In the data rows, 128 means zero.
Here are some points, one per row:
[ 91 138 140 140 126 162 156 133 114 136 125 139]
[ 84 133 203 149 116 143 137 151 100 138 110 132]
[113 149  61  73 145 160 130 100 136 191 129 135]
[137 112 117 121 127 113  91 131 134 152 109 123]
[175 116  89 116 133 107  79 108 165 127 129 114]
[127 144 125 137 120 114 202 126 130  94 163 130]
[ 54 147 171 119 114 186 149 141  80 172  95 138]
[164 136 104 138 135 103 159 112 151  92 160 133]
[114 115 171 161 128 111 109 166 120 122 117 118]
[ 99 108 205 146 111 118  55 164 106 134  97 121]
[113 170  83  78 145 166 177  91 124 180 137 135]
[ 94 146  65  49 133 186 107 107 123 210 104 135]
[ 78 148 163 123 116 164 154 146 103 154 110 122]
[144  98 226 205  99  91 105 170 119  84 114 121]
[136  84 198 180 108  83  75 162 118 102 109 118]
[ 52 191 115  94 131 214 245 102  81 202 133 137]
[147 143  86 111 138 130 185  91 140 117 166 132]
[170 114 105 132 134  93 109 126 150 106 137 135]
[161 138 109 150 131 103 177 111 144  80 159 107]
[169 105 148 154 115 100  86 136 138 107 122 119]
[199 101  70 113 137  75 109  90 166  60 169 126]
[145 141  80 104 148 137 137 103 157 131 130 138]
[ 62 146 128 108 118 170 124 136 103 191 103 134]
[111 113 203 180 120 120 141 159 111 115 119 126]
[173 125 102 144 123  97 143 120 145  95 156 118]
[ 96 117 189 165 119 130 152 152 111 121 111 128]
[136  71 231 179 112  94   0 202 125  88  85 114]
[206 123  78 130 152  82 142  94 181  66 178 107]
[110 119 123  92 121 130  78 143 125 152 116 135]
[108 130 135 122 127 158  95 133 110 163 108 134]
[139  99 180 164 128  97  61 157 125 103 122 117]
[163 115 103 123 130 108  60 124 145 125 117 124]
[195 110 117 153 130  65 164 124 154  34 161 113]
[179  86 159 151 117  85  46 154 139  83 119 117]
[137 143  65  92 135 155 156 101 137 137 144 128]
[136 109 178 170 108  95  64 159 134 101 108 121]
[131 132  49  76 152 147 118 103 140 176 129 129]
[104 162  48  56 148 189 140  80 123 191 136 144]
[ 66 106 247 175  98 150  73 189  80 136  71 137]
[126 140 122 126 131 146 163 120 134 121 129 127]
[ 47 184  98  77 145 203 238 107  82 213 126 163]
[171 108 124 145 125  86 100 126 149  82 144 127]
[178 146  10  75 149 123 141  76 175 121 162 142]
[133 126 128 143 125 104 149 122 136 101 142 119]
[129 165  29  84 150 154 210  75 149 150 156 142]
[182  89 113 141 136  82  37 134 156  96 126 106]
[103 141 139 121 131 139 166 127 109 147 136 129]
[ 58 165 165 111 129 174 184 134  90 191 112 144]
[ 94 116 223 187 105 125 140 182  85 106 103 132]
[168 114 114 140 133 114 129 110 151  96 146 119]
[120 148  97 103 141 146 184 117 128 138 137 140]
There is one direction along which these points spread out most. How many in every 100 of the points above lie lower along it than each point below? Round to a whole number. More than half of the points above lie lower than the first one.
[ 62 146 128 108 118 170 124 136 103 191 103 134] 73
[199 101  70 113 137  75 109  90 166  60 169 126] 37
[144  98 226 205  99  91 105 170 119  84 114 121] 2
[131 132  49  76 152 147 118 103 140 176 129 129] 82
[ 94 116 223 187 105 125 140 182  85 106 103 132] 16
[161 138 109 150 131 103 177 111 144  80 159 107] 53
[206 123  78 130 152  82 142  94 181  66 178 107] 49
[169 105 148 154 115 100  86 136 138 107 122 119] 20
[113 170  83  78 145 166 177  91 124 180 137 135] 90
[ 58 165 165 111 129 174 184 134  90 191 112 144] 76
[195 110 117 153 130  65 164 124 154  34 161 113] 27
[164 136 104 138 135 103 159 112 151  92 160 133] 57
[163 115 103 123 130 108  60 124 145 125 117 124] 31
[111 113 203 180 120 120 141 159 111 115 119 126] 22
[136 109 178 170 108  95  64 159 134 101 108 121] 10
[ 47 184  98  77 145 203 238 107  82 213 126 163] 98
